A state moves one step at a time under one of 8 hidden systems, and each row is a state written as 22 numbers. Each run below is a few steps of one system.
trace 1, R, 8 rows:
[[-11   2  14  -7   2  17  20  -8  -6 -14  29  17 -17  18  15 -20 -36 -19
  -18  -1 -33   0]
 [-20  11  -6 -28  17 -15 -23  10 -16 -24   4  17  -2   9  15  -1  18  -4
  -11  19  38  -7]
 [  5  26 -31  15  15  -4  -7  25  24  -8  13 -16  32 -23 -13  -8 -13  12
   -2  -6   7  36]
 [-15 -19   7  11 -25  28  -6   0  -8  -4 -43 -12   7  -8 -25  10   6  36
   20   5   4   2]
 [ 17 -15   6   3  -8  -6  18  -3   9  27 -14   3  -2  10  17   2 -45 -17
   32 -15  -2 -22]
 [  4  -5   4  -9  44   3   6 -12   7  22   1  31 -25  24   4  -7  33  -8
   -4   4  -9 -14]
 [ 12  11 -33  -4  -5 -32  23   2  -6  -2  23 -15   6 -14   0  15  32 -13
  -30  -7   3   5]
 [-11   3  23   6 -20  28   1 -17  -1 -21  21 -10  30 -18 -14   2   3   5
  -18  22 -14  30]]
trace 2, E (8 x 22):
[[ -6  -9 -10 -16   0  -6  -4   2 -16   6 -20   6  10  -1  -5  23  46  16
   -3  18  46 -11]
 [ 28  10  -5  30  -4   4  17   9  28  16  23 -19  26 -17  -6   0 -27  -6
   -4 -13  -7  31]
 [ -7 -24  41   5 -22  24 -12 -13 -22  -3 -26   1 -31   9 -13   7  20  13
   -1  10   4  -9]
 [ 14   6 -13   0   0 -19  20  19  -4   6  19   5 -13  12  29  -4 -44 -26
   -9 -19   8  -8]
 [-24   4   3 -12  33  28  -4  -4  -5 -11  11  27  -1  12  -7 -11  31  15
  -22  25   2  10]
 [  7   8 -36   0 -22 -21  14  19  -3  -4  -2 -25  31 -25  -3  19  -5   8
   -3  -7  29  10]
 [  0  -8  37  19  -4  40 -11 -14  16   4  -5  -2  16  -3 -13  -7 -18  12
   16  11 -14  20]
 [ 11 -16   5  -1 -13 -16  -7  13 -15  13 -30   1 -34  14  13   9  -9  -6
   14 -16  30 -27]]
trace 3, M, 8 rows:
[[ 16   6 -12  18  -6  -6  14   8  11   4  12 -14  -9  -6  -3  -4 -19  -9
   -6 -22 -22  10]
 [-22  -8  10 -17  -2  10   0 -20 -12 -14  -5  13  -9   9   0  -1  14   1
   -1  16 -14 -13]
 [  9  13 -10  -4   3 -21  -5  12   8  -3  12  -4  17  -6  16   0 -21 -15
    5  -2  20   4]
 [ -5   2   8   9  15  16 -17  -3   9  -5  -6   1  -3  -2 -19  -7  21  14
    2   7  -8  13]
 [  1  -4 -18   0 -23 -14  12   8  -9  -3 -13 -17  -2  -9  -2  10 -10   2
    4 -12   2  -8]
 [ -4  -4  15  -1  16  14   1 -14  12   6   2  14   2  11   5 -11 -14  -5
   14   8 -18  -1]
 [  5   3  -9 -11   5 -22  -8   3  -5  -1  -6   1  -3   0   6   9  20  -7
    0   2  22  -9]
 [  8   9  -7  15   8   7   9   0  16   2  17  -5   5  -5  -9  -7  -3  -1
   -8  -4 -16  19]]
trace 4, T, 8 rows:
[[-13   5  22  -5   3 -12 -53 -10   7 -26 -22  -5 -16   1  -1 -14 -11  -5
   40   7 -11 -10]
 [-13  12 -30 -11  30 -19 -15   6  16  -8 -16   5 -14   9   0 -21 -12  -1
   31 -12 -23 -14]
 [-20   2 -34 -16  22  -7  13 -20  12  -5  -9   5  18  -4 -16  -3  29  10
   16   9 -35  -7]
 [ 12  -2  -3  -2 -11 -21   4 -33  17  11  -7 -18  36 -24 -11  19  22  -8
   26  10 -21  -3]
 [ 24  -2  39  19  -8  -9 -27 -27  17   7  -3 -15 -17  -7  -9   2  12 -19
   18   1 -23   2]
 [  3   3  13  -1  -1 -25 -20  -6  -9 -14  -1  -1 -53  12   9 -10  -3 -24
    2 -14 -26 -17]
 [-28  18 -19 -26  21 -14  -2  -5  -4 -30  22  14  -9   9  12 -18  -3 -15
   -9   7 -28  -4]
 [-22  17 -25 -19   4 -16 -13  -4   7 -26   4 -10  44 -20  -6   6  16   7
    8  22   5  12]]
trace 5, M:
[[-10  22   4 -15  27  -8 -25  21 -13 -29  35  18 -23  17  23 -16   1 -17
  -36  10  28  12]
 [-21  24 -32   7  10  16  -5  36  -3 -32  14  -7  22 -16 -17 -11  -1  29
  -29   2  16  40]
 [-23 -15  -7   7 -30  35   4  11  -3  -8 -35 -14  37 -15 -21  10 -22  43
   21   8  15  12]
 [ 15 -26  17  10  -5  10  -1   4   9  34 -43   6  -4  12   6   6 -38   5
   47 -10  20 -23]
 [ 22 -11  -9   2  42 -11  13   3   8  41 -11  25 -43  28   9  -5  19 -11
    6 -18   1 -25]
 [  7   7 -37 -11  21 -13  50  -7  -3  14  37  10   2   3   4   6  39 -13
  -43  -1 -13   1]
 [ -1   4  19  -4 -22  11  16 -27  -4 -12  39  -9  48 -22  -4  19  19  -8
  -30  31   2  27]
 [ 12  -1  58  21 -44   9 -42   0  -9 -21  -2 -25  -2 -15  -2   8 -20  -5
    1  11  25  21]]
trace 6, X:
[[ 22  -5  10  36 -28  12  11  20   3   7   0 -18 -31   0  -4 -12 -58  -4
    2 -40 -24   7]
 [-32 -20   4 -24  23  23  10  -2 -23  -2 -22  40 -39  39  10 -14   5  10
    0   7  -4 -32]
 [  8  17 -53 -24  28 -36  29  15   9  15  24  13  34  -2  24   9   3 -17
   -9   1  33  -5]
 [  3   8   7  21   7  26  -8  -5  13  -2  12 -14  41 -25 -34  10  48  26
  -19  24  10  44]
 [ 20 -21  37  25 -73   2  -3  -9 -12   1 -19 -38  -4 -21  -8  23 -30  -4
   14 -11   1   0]
 [  2 -13  42   8  24  27  -7  -5   3  12  -1  33 -51  40  19 -28 -42 -17
   11 -10 -23 -15]
 [-13   9 -45 -32  34 -37   4  24 -23  -5  -1  25 -35  24  22  -2  26  -9
  -19  -6  32 -28]
 [-13  26 -52  -3  23   3  32  10  13 -12  43  -6  58 -24 -12   0  20  14
  -34  11  -2  40]]
trace 7, R (8 x 22):
[[ 10   1 -29  16  -5 -17  11 -13  20  10 -19 -27   8 -24 -31   6  21  11
   23 -18 -42   4]
 [ -8 -21  17 -13 -29   0  17 -46  -7   3 -15  -3  -2  -2  -5  10   8  -9
   19   9 -46 -24]
 [ 13   6  25 -17   9 -31 -15 -31   6   1  21  11 -11   9  25  -3  -2 -45
   11  11 -15 -19]
 [ -5  25  -2  -4  27 -20 -31  -5   5 -29  22   1 -24   0  -4 -16  32 -14
  -16   4 -21  12]
 [-26  16 -26  -9 -22 -13  -7   7 -11 -44   2 -21   7 -21 -12  -2  -2   8
   -9   0 -15  12]
 [-26  -1   7 -10  -8  14 -16  -9   6 -22 -13  -2  34  -6   0  -7 -34   9
   33  17  -5   3]
 [  6  -5   4   0  16 -13 -30  -1  17  11 -33   3  -4   7   4  -5 -11   0
   48  -2  11 -17]
 [  7  -2 -29   5  25 -11  16  -2  15  19 -13   3 -19   6 -11  -6  14   2
   13 -21 -32 -12]]
trace 8, U, 8 rows:
[[-26  13 -16 -12  31   6 -14 -18  27 -19  -2   7  27  -4 -14 -22   2  10
   30  19 -39  11]
 [  8  -6 -17  -4 -10 -32 -11 -14  12  11 -36 -17  17 -17  -8  18  16   3
   46  -1   2 -19]
 [ 10   2   7  11  14   1   4 -25  30  10   3  -1  -3   1  -5 -14 -17 -15
   29  -9 -57  -2]
 [  2  -7   3 -16   3 -32  -9 -27  -9   2 -15   3 -30   7   3  10  39 -19
   13   2 -15 -31]
 [  2  24 -15  -7   9 -29   4 -11  11 -18  37  -7   5  -9   9  -9  -6 -29
  -10  -3 -34   7]
 [-16   8  10 -10  -3  -7 -34 -20  -2 -29  -6 -10   8 -14 -16   4  38   4
    6  23  -5   9]
 [  2   9  -3   5 -24 -19 -16   3  10 -19  -6 -25  16 -17   2  -1 -39  -7
   28  -6  -7   6]
 [-22  -6  12  -8  19  12 -24 -12   6 -10 -25  15 -12  14  -5 -16  -7   8
   33   9 -20 -12]]
trace 9, P (8 x 22):
[[  5  11  12  -8  29 -16 -17 -23  18   0  15  12  -4   4   7  -8  16 -25
    9  11 -20  -2]
 [  4  15 -13  -5   0 -34 -12  -5   1 -17  11 -15  -6 -13  -3   3  23 -15
   -4  -2 -11   1]
 [-11  10   4  -3 -11  -4  -8 -16   6 -27  13 -12  11 -13  -4  -6 -11  -9
    6   8 -32  11]
 [-11   1   8 -10  -8 -15 -26  -7   0 -17 -17  -6   1  -4   5  -2 -13  -7
   28   6  -2 -12]
 [  1  11 -12   3  22 -12 -11   6  21   0  -3   3   0   3   3 -16 -21  -4
   21  -8 -10   1]
 [ -8   2 -25  -8  20 -10   4  -8   9   2 -13   2   4  -3 -11  -1  25   7
   14   2 -17  -7]
 [ 11   0 -11  -2  -5 -16  17 -18  12  10   7  -8  21 -12   0  10   1 -13
   10   0 -15  -2]
 [ 10  -1  27   3  -1  -5 -18 -23   8   2   0  -5  -4  -5  -5   3  15 -15
   10  12 -11   0]]
trace 10, T, 8 rows:
[[ -7   0 -22  -4  13   0   6  -7   8   6  -8  -1  23 -11 -17  11  41  17
    2  11   3   6]
 [ 23  -6   4  19 -24  -6  13 -13  12  17  -4 -24  16 -19 -10  16  -2  -4
   11  -7 -11   7]
 [ 11 -14  44  11  -9   9 -17 -20  -4   3  -6   2 -32  11  -1  -2   3 -12
    5   2 -13  -6]
 [  2   6  -5 -13  13 -23  -5   8  -9  -8  10  13 -34  17  23 -11 -11 -24
   -5  -9  -1 -16]
 [-23  19 -26 -15  24   0   2   5   0 -24  26  12  10   0  -1 -13  12   3
  -23  11 -11  17]
 [ -9   6 -17  -3 -24  -7  -2   3   0 -16  -6 -23  41 -28 -13  15   6  15
    4  11  14  15]
 [  9  -8  28  24 -15  20 -18  -3  17   7 -19 -14  15  -8 -12  -1 -27  10
   31   0  -1  12]
 [  4 -16  12   4  10   0 -11   3  -4  14 -32  13 -45  23   3  -7  -7  -1
   23 -14   0 -26]]
trace 11, E, 8 rows:
[[-18 -13  21 -11  -8   9   1 -11 -17 -13  -7  16 -41  25  14 -16 -32 -13
    6  -4 -27 -24]
 [-17  14 -30 -33  39 -19   4   9  -3  -6  12  28   0  19  25 -11   2 -13
   -5  10  16 -15]
 [ -6  21 -36   0  28  -2   0   6  20  -7  11  -7  45 -19 -20   1  36  19
   -7  14   7  30]
 [  9 -10   9  24 -45   5  -5 -10   7  -1 -26 -37  26 -33 -28  22   2  18
   22  -1  -5  13]
 [ 18 -19  49  14 -18   6 -13 -15   4  14 -17   0 -30  14  11  -6 -42 -19
   31  -8 -16 -18]
 [  0  -1  -4 -16  39 -13  -1   5 -10   7   3  34 -58  37  23 -18   7 -20
  -10  -9  -1 -27]
 [-15  19 -56 -19  33 -15  30   5  -2 -11  34   9  16  -3  -1  -4  37   0
  -36   4  -9  10]
 [-12   7  -2  -2 -32   4  -2 -18   4 -20   7 -29  65 -40 -22  21  23  14
   -3  27   4  29]]
trace 12, N:
[[-31  14  13 -26  14  -8 -59  -1   0 -41 -11   9  10   1   7 -10   4   5
   22  31  22   0]
 [  5  16 -30  15   5 -20 -21  31  22  -5 -24 -23   0 -12  -9 -14 -36  11
   34 -26   0   6]
 [-25 -20 -20  -2  19  25  16 -11   7   9 -38  13  -5  12 -21  -8  10  30
   30  -3 -37 -16]
 [ 19 -11 -23 -13   0 -25  35 -21  13  39  -9   3  27  -3  12  20   4 -16
   26  -2   0 -27]
 [ 22   7  23  10  31   2  -4 -29  26  20  27   6   9  -2  -7   0  41 -18
   -8  15 -18  16]
 [ 18   1  14  10 -35 -27 -11 -12 -17 -13   6 -30 -26 -18 -10  17  33 -16
  -18  -6  -4   1]
 [-17   9  24  -5 -19   6  -5 -13 -10 -37  25  -4 -13   1   7 -16 -32 -19
  -14   5 -37   7]
 [-26  10  -5 -29   6 -19 -31  10 -13 -32  -9  11  -9  10  18  -7  -9  -5
   11  13  23 -16]]
trace 13, U, 8 rows:
[[  8  -5 -13  25  25  43  19  37  17  28  -5  12  13   9 -10 -10 -26  32
   -4 -13  23  25]
 [ 11 -31  -7  14  -8  26  40  10 -14  40 -26   6 -11  11 -12  20  18  25
   -8 -11  24  -9]
 [ 25 -13   9  12  -4  16  48  -4  -3  36  27  12  -3  12  15   8 -13 -19
  -28  -7   1   2]
 [ 17  -4  30   5   4  10  -2  -1 -16   8  21  11 -21   9   4  10  38 -10
  -42  11  26   9]
 [  8  12   3  14 -23   1   2  26 -17 -20  28 -15 -11  -9   4   1 -14  -6
  -43  -8  22  27]
 [-29  -3  17  -1 -15  36 -11  14 -20 -28   0   4   2   5  -4  -5 -11  21
  -19  16  20  18]
 [ -7  -3  -6  -3  -6   8  -2  31  -5   0 -14   5  15   6  15   1 -40  12
   11   1  47  -1]
 [ -5  -5 -11  11  32  31  10  22  14  20 -11  21   6  17  -4 -13 -13  25
    6  -3  15   8]]
trace 14, N, 8 rows:
[[ 23   0  10 -10 -18 -36   8 -27   3  10  17  -9  12 -10  15  19   5 -38
    6   5  -4 -13]
 [  1  18  29   5  19  -3 -32 -17   7 -21  28   3 -17  -1  -1 -17  18 -21
  -13  13 -22  17]
 [-10  11 -12  -8 -24 -28 -18   9 -17 -33  -5 -21 -22 -12  -2   4   3  -5
   -6  -9  -3  -4]
 [-31   9 -10 -11   6  11  -3  -1   6 -27   4   5  16   1   2 -19 -36   5
   14   7 -25   7]
 [-12  -1 -13 -16  14 -13 -21   3   7   1 -31   5  13   3   3   4   4  11
   36   9  23 -16]
 [ 17   2 -18  18  20  -1  10   3  31  24  -8  -7  12  -6 -11  -6  -8   5
   22 -15 -19   8]
 [  3 -17   3  -1  -2   3  16 -25  -3  17 -17   1 -12   2 -15  11  39   5
    7   3 -19 -15]
 [ 20   1   7  -2 -11 -19  18 -22   5  10  22  -6   5  -6  12   9  -4 -30
   -4   0 -15  -4]]
trace 15, P:
[[ 12 -13  45   0   6  13   3 -35   7  17  12  17 -17  18  11  -7  -4 -26
    5  11 -28 -13]
 [ 11  11   3 -11  16 -34 -20   6 -12  -8  14   8 -35   9  19   0  24 -27
  -18  -1  21 -10]
 [-12  27 -19  -1   9   1   2  10   2 -31  39  -5   8 -10  -3 -14   3  -3
  -34   3 -18  33]
 [-27  -1  -3 -14 -37   0 -13  -5 -15 -34 -18 -18  26 -20 -11  13   0  17
   12  19   7   4]
 [  6  -2  15  15  -9   8 -17  10  20   3 -14  -8  16  -3   6  -7 -58   0
   38  -6   7   6]
 [ -3  -8  -7   5  34   5 -14   8  11  15 -36  15 -28  21  -8 -13  10  17
   28 -10  -2 -15]
 [  9  -1 -47  -6  21 -17  49   4   7  25   8   9   1   5   3   2  10  -6
   -7 -18 -15 -13]
 [  5  -3  11 -11   2   3  15 -37   5  10  19   4  31  -9  -5  16  41 -10
  -10  27  -8   4]]
trace 16, X, 8 rows:
[[ 21  17  -9  23  23  -8  -9   1  36  11   9 -15  19 -18 -17  -7   8  -3
   13  -7 -19  24]
 [ -7 -14  15   3 -30  -1  -9 -20 -16 -13 -26 -18 -26  -9 -20  10  25   9
    9  -1 -23 -11]
 [  3   0   5 -10   0 -16  12 -17   7   0  13   6  -7   9  20 -11 -37 -31
   14  -4 -33 -16]
 [-16  11   2 -19  35 -10 -31  -6   1 -14   0  18  -9  10   5  -8  31  -5
    2  18   8  -4]
 [  3  20 -34   3  -7 -25  -1  15   7 -17  12 -25  18 -24  -7   4  -3  -3
   -5 -11  -1  16]
 [-20  -4  16   6 -11  30  -9 -14   5 -16 -12  -7  14  -8 -21  -5  -4  19
   13  13 -23  13]
 [  8 -12   9  -4 -12 -17  -8  -4   4   9 -25  -4  -3   2  11   5 -28 -11
   39  -6   7 -24]
 [  5   7 -10   5  43  -2  -3   1  18  13   0  17 -22  15  -2 -18  10  -4
    5  -7 -18  -2]]

Which system made each of these runs?
trace 17, 2 rows:
[[  9  -7  -5   6   3   9  33  -8  -2  12  12   7 -21   9  -1  -2   6  -7
  -20 -12 -28  -3]
 [ -6  -1   3 -19  -9  -7  11 -15 -18  -7  17   6   6  -1   9  13  19 -13
  -21  16   8  -7]]

E
trace 18, 2 rows:
[[ -3  15 -20  14  12  -4 -27  34  -3 -15 -16 -14 -24  -6 -22  -8  22  24
  -11 -12  18  17]
 [-16  -7 -27   5 -18  16  34   2   1  -5  -9 -10   6  -3 -10  -4 -30  17
    9 -16 -37   0]]

E
trace 19:
[[-25  11   1   6  -9  38   7  20  -6 -34  26  -1  12  -1  -3 -17 -39  16
  -28   4  -5  33]
 [-28 -13  -6 -15 -16  13 -13  17 -18 -15 -39   4  11   3   1   8 -11  30
   20  13  44 -11]]

P
trace 20, 2 rows:
[[  8   9  -2  21  15  22  -2  25   6   3  12   0  -1   0  -8 -10  -2  15
  -22  -3  17  30]
 [ -4 -14  -4   8 -24  17  15  13 -19   0 -16  -7  -6  -2 -11  12   3  21
  -12  -3  17   3]]

U
trace 21:
[[-13  -1 -25 -16  11 -10   0  -8   1   0 -19   1  18  -6 -13  12  38  16
   15  12   4  -8]
 [ 25   1  -3  15 -11  -7  17 -11  20  18   9 -17  27 -19  -4   9 -15 -12
   12  -6 -12  10]]

P
trace 22 (2 x 22):
[[-16  22  17 -10  20   5 -33   2  23 -26  18  11  28   4  22 -27 -60 -14
   26  16   0  15]
 [-12  12 -34  -5  25 -21 -40  23  10 -11 -41  -6  -4  -5 -15  -7  21  27
   32  -2  23  -4]]

P
trace 23, 2 rows:
[[  2  11 -38  -5  38  -4  17  22   1  11  12  16  -6   9   2  -4  28   8
  -27  -7  20   5]
 [ -1   1 -24   8 -21  10  37   0  -5   1  15 -18  27 -21 -16  15  14  12
  -28   0  -3  23]]

T
trace 24:
[[-15 -13 -12 -12 -24  -9  -8   6 -14 -10 -39 -10   7  -6  -4  15   0  17
   25   3  25 -15]
 [  7  -2   3  11  20  16   8   0  28  17   2  10  16   7   4 -15 -40  -3
   26  -6 -18   5]]

N
trace 25, 2 rows:
[[ -6  -8   2  -2  -5  29  38 -18   2   8  21  10  27   2   3   0 -18  -1
  -11   9 -25   7]
 [  9 -11  26  -9 -12  -7 -21  -7 -10   6 -15   2   2   1   7  20  19  -4
    8  17  43 -13]]

P
trace 26:
[[-14  -6  15 -24  10   3  -2 -24 -11  -4   1  24  -5  15  14   1  15 -12
    0  21   4 -19]
 [ 15  20  -9  -1  12 -25 -10  11  10  -2  25  -6  14  -9  10   1   0 -19
   -9   1  21  13]]

X
trace 27, 2 rows:
[[ 13  -4  23  27  18  37  20 -21  21  16  20  10 -16   9 -16 -18   4  -3
  -12 -10 -61  19]
 [ -8 -10   3 -29 -35 -29   3 -10 -43 -17  -6  -1 -34   4  17  21  25 -19
  -21   4  20 -33]]

R
trace 28 (2 x 22):
[[  9 -18  -4 -20   9 -10  13 -13  -2  34 -22  17  21   6  11  26  33   1
   17  17  42 -27]
 [ 45  10  10  35  10   2  10   5  26  29  31 -13   8 -11  -6   5   8 -14
  -19 -10   5  29]]

P
trace 29:
[[ 27  16 -19   1   9 -36   8   4  17  12  25  -9  13  -9  16   4 -11 -30
    0 -12   4   3]
 [ -9   5  17   3   9   8 -23 -23   7 -17   5  -6   0  -7 -21  -4  39   4
   -3  20 -25  18]]

P
trace 30, 2 rows:
[[ -1  -9 -25   7 -24  10  36  19  -4   7  -6 -12  22 -10  -1  10 -30  15
   -1 -13  14   3]
 [  0 -17  26   2  10  34   9 -13   5  23  -7  18  12  12   0   0  -1   8
    7  16   9  -1]]

U
trace 31 (2 x 22):
[[-21  -3  28 -15  -9  32  -4 -10   2 -13  12  17  48   2  18  -3 -39   0
    7  34  21  11]
 [ 18   0   8  12  23  -2 -39  30  15  19 -24   5  -4  10   7  -2 -10   8
   25  -2  56   0]]

U
